One turn moves every row onto another: examples first, then more rows asked:
madu: [ 25  29 -13  26  18  15  24  -9  -1   1 -28   0 -26  -9  19]
pozeg: [  7  36   6  11   0  25 -19  -9 -10   2 -17  32 -12  -6  -7]
rar: [ 17  28 -16  26   7   4  -7 -15 -19   2 -11  38   2 -12  -9]
manil: [ 14  23 -28  20   6   9 -13 -10 -18   5 -21  37   7 -20   8]
tapif: [ 19  16  -7  13  10   7   7  -2  -3   1 -36   4 -33 -22  12]
giku: [ 23  19   1  35  13  14  15  -9 -19  -1 -33   1  -8 -15  21]
kade: [  6  32   0   8   8  32 -24  -9 -11   4 -26  28   4  -3  13]
nogar: [  2  31 -15  18  14  29 -12   7 -12   1  -9  31   5 -18  -4]
fomak: [ 16  39  -7  25  12  28   3   3  -2  -1  -5  36 -25   1  -9]
Fav: [ 25  29 -14  24  17  15  22  -9   0   2 -30   0 -27 -10  21]
Tude: [ 25  29 -13  23  18  15  22  -9   0   2 -30   0 -27  -9  21]
tume: [ 21  17  -4  16  32   3  13   1  -1   0 -24   1 -20 -12   4]
favap: [ 20  17  -5  20   2  12   7  -6 -10   1 -40   4 -28 -24  19]
Zakem: [ 24  28 -14  25  16  15  23  -9  -1   2 -30   0 -26 -10  21]
Domal: [ 23  19   1  33  25  11  17  -7 -15  -2 -27   0  -4 -10  15]
Mabi: [ 13  32 -25  25  17  41  -3   7  -8   2 -21  31   1  -6  25]
Miro: [  4  30  -9  11  14  33 -21  -2 -11   4 -23  28  11  -9  14]
kel: [ 22  19  -1  25  33   6  16  -2  -8  -1 -23   0  -9  -8   7]
boga: [  3  29 -15  15  17  32 -16   5 -12   3 -15  29  11 -16   7]
tov: [ 25  29 -13  26  18  15  24  -9  -1   1 -28   1 -25  -9  20]
foden: [ 17  35  -6  10   8  37 -14  -7   0   5 -31  32 -16   8  26]
nofa: [ 22  18  -2  30   3  15  10  -9 -16   0 -38   3 -18 -21  23]
Lal: [ 14  36 -18  31  17  33   7   9  -6  -2  -4  35 -14  -6  -3]
nodep: [ 13  34 -25  31  18  38   4  11  -8  -1 -10  33  -3  -9  11]
Rebu: [ 19  29  -9  19   9   1 -10 -19 -15   3 -13  37  -3  -5 -11]
Lunur: [ 25  29 -12  24  19  14  23  -9   0   1 -28   0 -26  -8  19]
vuv: [ 25  29 -13  23  19  14  23  -9   1   2 -29   0 -27  -8  20]
vipo: [ 14  33 -17  16  12  41 -11  -1  -4   4 -30  31  -5   1  31]
damo: [ 15  21 -26  11   8   9 -18 -12 -13   7 -27  36   5 -16  13]
fepof: [ 18  25 -12   4  11   3 -21 -20  -9   6 -25  35  -3  -2   3]
Sitim: [  7  35   6   8   3  28 -24 -12 -10   4 -24  30  -5  -2   5]
sado: [ 15  25 -24  26   6   8  -8 -11 -20   3 -15  38   6 -18  -1]
fid: [ 16  23 -19   4  10   6 -22 -16 -10   7 -29  35   1  -8  11]
sev: [ 25  29 -14  26  17  16  24  -9  -2   2 -29   1 -25 -10  21]
Zogen: [ 18  40   0  16   7  28  -5  -5   1   1 -14  35 -31   7  -3]
zufor: [ 18  38   1  10   5  32 -12  -9   2   3 -25  33 -27  10  12]
gat: [  3  33  -9  18   9  26 -11   4 -11   0  -6  33  -6 -17 -13]
musi: [  6  36   0  15   3  24 -14  -3 -10   1 -10  33 -12 -12 -14]
golim: [ 19  16  -6  10  22   3   9   1   1   1 -30   3 -30 -18   6]
Vuf: [ 19  28  -7  10  11   0 -16 -21 -11   5 -19  36  -5   0  -6]

golim turns into nofa
Miro turns into gat
Rebu turns into fid
And these:
Mabi turns into fomak

One turn moves every row onto another: examples first, then more rows asked:
Sido: [ 10   2  -4 -13   8 -22   8   1   1  -1   3   4 -14  23]
Div: [  9   2  -4 -13   8 -22   6   0   0   0   5   3 -13  20]
Duzod: [ -9  -7  19  31  19   7  13   1   5  -1  14   2 -17  25]
Panok: [ 3 -2 -1  5 -5 29  0 -4  7 11  7  0  0  2]
biri: [  6   1 -16  16  12  31   9   3   3 -10   3 -10 -16  14]
Lud: [  1  -1  -8  12   1  29   6   0   3  -7  11 -16  -8   3]
paner: [-12  -8  25  24  10   5  11  -2   5  -1  20  -1 -10  20]
Faraz: [  5   0 -11  15   8  30   1   1   6  11   1   4  -9   6]
vif: [ 10   2  -4 -14   7 -22   7   0   1  -1   4   3 -14  21]
gated: [ -4  -4  22  24  21  10  14   1   8  -5   8   7 -19  38]
Pina: [ 7  0  9 -7 -9 34  0 -4 11  5  2  3  1 15]
savip: [ -5  -5  32  14  12  11  13  -1  10  -8  10   4 -14  40]
Zilab: [-21  -1   1   4  27 -12  -3   5   6   0  -3   3 -20  12]
Dak: [-24  -3  12  -4  15 -13  -5   2   7   0   3  -2 -11   5]
vudam: [-15   1  18 -16  19  -6  -1   3  12 -10 -10   7 -17  32]
zur: [ 11   3  -9   8  11  35   3   2  10   6  -7  10 -13  23]
rulol: [ 10   2  -6 -12  10 -22   7   1   0   0   3   4 -15  22]
veson: [-9 -6 34 14  5  8 12 -4  9 -5 17 -1 -9 29]
Pase: [12  3  3 -5  0 37  2  0 12  1 -7  9 -7 29]
Bivor: [  9   3   3  -6  -3  35   9  -1   9 -17   1 -11 -10  27]
tase: [ 10   4  -8   6  10  36  11   3   8 -15  -4  -7 -17  29]
tam: [  9   1  -6 -12   9 -23   7   1   0   0   5   3 -14  20]
medam: [  3   0   3  -2  -8  31   7  -3   6 -12  10 -16  -3  11]
lol: [-19  -2  22 -17   9  -9  -4   0  10  -6  -1   0  -9  18]
nufur: [-15   1   6  -3  29  -7  -1   6  10  -7 -11   8 -24  27]

rulol turns into vif
Duzod turns into savip
And these:
Dak turns into nufur
Panok turns into zur
medam turns into biri

